0: tensor([27, 63, 51, 37, 28, 62, 54, 68, 39, 99, 70, 69, 77, 84, 41, 27, 33, 81, 66, 67, 52, 71, 36, 59])
1: tensor([44, 45, 36, 54, 29, 49, 71, 10, 52, 38, 65, 24, 36, 30, 50, 70, 71, 64, 44, 48, 73, 40, 83, 49])
2: tensor([78, 26, 57, 58, 45, 49, 95, 52, 70, 55, 50, 65, 54, 68, 14, 31, 21, 52, 17, 47, 11, 35, 74, 64])
3: tensor([80, 57, 23, 50, 45, 59, 59, 25, 53, 51, 38, 27, 28, 41, 11, 79, 66, 61, 59, 68, 74, 40, 76, 55])
4: tensor([61, 25, 76, 59, 56, 36, 67, 63, 34, 53, 25, 61, 62, 48, 60, 43, 60, 15, 74, 45, 66, 59, 34, 49])
5: tensor([65, 74, 29, 47, 67, 34, 42, 41, 50, 19, 17, 60, 32, 22, 63, 73, 49, 44, 43, 01, 27, 50, 41, 34])
6: tensor([38, 39, 70, 60, 24, 50, 36, 82, 75, 41, 21, 34, 98, 69, 26, 28, 11, 66, 38, 36, 30, 32, 59, 58])
7: tensor([60, 72, 32, 44, 54, 45, 36, 48, 37, 58, 32, 64, 27, 40, 55, 76, 35, 62, 39, 56, 48, 47, 45, 49])
8: tensor([51, 59, 38, 38, 45, 45, 54, 50, 33, 84, 86, 77, 33, 76, 59, 49, 75, 72, 93, 73, 81, 77, 33, 55])
9: tensor([49, 40, 61, 68, 63, 29, 38, 18, 72, 12, 48, 21, 64, 30, 45, 55, 76, 21, 39, 57, 66, 44, 62, 40])
10: tensor([10, 51, 38, 63, 46, 42, 36, 49, 60, 34, 62, 14, 74, 50, 36, 46, 32, 49, 17, 35, 58, 25, 83, 57])
11: tensor([63, 14, 90, 68, 61, 27, 70, 65, 71, 20, 38, 32, 62, 44, 51, 34, 41, 24, 30, 49, 11, 33, 69, 54])
12: tensor([22, 60, 56, 55, 59, 88, 22, 72, 73, 64, 33, 34, 68, 57, 30, 42, 06, 72, 14, 57, 45, 36, 66, 65])
13: tensor([17, 60, 38, 37, 53, 47, 56, 44, 33, 94, 80, 81, 66, 72, 56, 35, 70, 51, 74, 73, 62, 86, 18, 62])
14: tensor([39, 72, 46, 41, 34, 59, 47, 69, 35, 81, 65, 70, 64, 74, 48, 37, 26, 76, 66, 51, 42, 55, 37, 44])
15: tensor([47, 41, 57, 49, 42, 26, 70, 40, 20, 57, 74, 39, 88, 59, 76, 35, 65, 42, 99, 28, 54, 56, 28, 25])
16: tensor([49, 34, 48, 52, 60, 42, 36, 38, 65, 49, 49, 28, 44, 54, 37, 45, 81, 48, 46, 86, 65, 66, 67, 59])
17: tensor([47, 42, 38, 50, 40, 48, 65, 15, 56, 34, 64, 22, 39, 32, 44, 61, 73, 54, 43, 56, 70, 36, 85, 51])

tensor([77, 53, 35, 38, 61, 54, 63, 32, 49, 30, 25, 78, 42, 30, 52, 69, 62, 34, 33, 00, 27, 48, 46, 34]) -> 5 7 4
tensor([29, 40, 60, 52, 80, 62, 38, 60, 57, 82, 48, 66, 74, 50, 65, 36, 68, 61, 73, 99, 59, 76, 09, 58]) -> 13 0 8
tensor([20, 26, 69, 74, 30, 35, 42, 75, 76, 43, 09, 18, 89, 57, 39, 29, 29, 63, 28, 54, 47, 32, 58, 57]) -> 6 10 12
tensor([59, 48, 40, 43, 55, 46, 43, 50, 42, 46, 77, 61, 41, 57, 85, 42, 67, 60, 99, 74, 67, 77, 14, 37]) -> 8 13 15
tensor([72, 54, 43, 53, 85, 48, 27, 52, 52, 10, 12, 58, 56, 22, 67, 61, 42, 47, 56, 17, 25, 56, 28, 23]) -> 5 7 4
tensor([57, 42, 60, 39, 31, 94, 15, 77, 47, 44, 54, 41, 13, 22, 60, 60, 33, 79, 58, 76, 34, 54, 55, 48]) -> 7 14 12
tensor([26, 45, 74, 58, 18, 56, 34, 85, 70, 56, 26, 42, 92, 61, 25, 30, 06, 67, 27, 37, 38, 38, 63, 59]) -> 6 12 10
tensor([57, 69, 45, 57, 61, 65, 19, 85, 28, 59, 27, 72, 19, 43, 68, 65, 15, 56, 43, 68, 44, 48, 37, 35]) -> 7 14 5
tensor([22, 42, 62, 67, 52, 59, 11, 82, 87, 53, 29, 24, 61, 54, 30, 29, 33, 56, 26, 94, 55, 50, 63, 60]) -> 12 16 6
tensor([66, 70, 26, 42, 57, 29, 58, 37, 48, 36, 23, 78, 44, 35, 55, 85, 50, 57, 36, 00, 31, 46, 34, 34]) -> 5 7 4
tensor([68, 34, 70, 48, 57, 68, 55, 40, 52, 30, 73, 36, 19, 33, 56, 60, 54, 28, 26, 48, 29, 39, 74, 60]) -> 17 11 1
tensor([18, 21, 73, 63, 45, 77, 50, 50, 47, 45, 69, 27, 62, 60, 67, 50, 20, 05, 29, 29, 59, 44, 60, 63]) -> 10 11 4
tensor([60, 77, 27, 46, 60, 40, 46, 53, 48, 35, 27, 78, 37, 33, 57, 78, 46, 58, 41, 03, 34, 40, 35, 33]) -> 5 7 14
tensor([62, 35, 52, 54, 48, 51, 85, 48, 59, 65, 59, 72, 55, 72, 27, 32, 40, 53, 35, 57, 30, 49, 57, 65]) -> 2 14 0
tensor([45, 52, 42, 47, 53, 40, 47, 47, 44, 61, 74, 58, 45, 63, 56, 46, 73, 52, 78, 62, 74, 66, 41, 50]) -> 8 13 16
tensor([23, 61, 49, 41, 72, 53, 65, 27, 24, 94, 70, 72, 72, 57, 64, 45, 73, 56, 74, 75, 64, 79, 19, 65]) -> 13 8 0
tensor([28, 45, 85, 71, 41, 29, 39, 83, 73, 45, 00, 27, 81, 58, 33, 33, 31, 58, 34, 40, 53, 37, 43, 60]) -> 6 12 11
tensor([56, 61, 35, 49, 53, 45, 28, 49, 43, 44, 28, 56, 33, 35, 52, 76, 35, 59, 40, 54, 44, 52, 42, 37]) -> 7 5 3
tensor([60, 82, 32, 47, 51, 48, 22, 68, 26, 64, 15, 77, 22, 36, 66, 86, 13, 71, 42, 54, 41, 49, 26, 38]) -> 7 5 14
tensor([32, 43, 43, 56, 47, 51, 43, 47, 60, 29, 69, 20, 58, 44, 40, 45, 37, 40, 22, 42, 50, 36, 78, 58]) -> 10 17 9
tensor([56, 36, 59, 65, 63, 36, 38, 19, 71, 19, 43, 19, 54, 29, 41, 55, 71, 32, 42, 66, 66, 46, 67, 45]) -> 9 16 17
tensor([64, 24, 77, 65, 50, 32, 63, 66, 68, 20, 31, 28, 72, 48, 39, 33, 39, 33, 33, 44, 23, 30, 64, 56]) -> 11 6 2
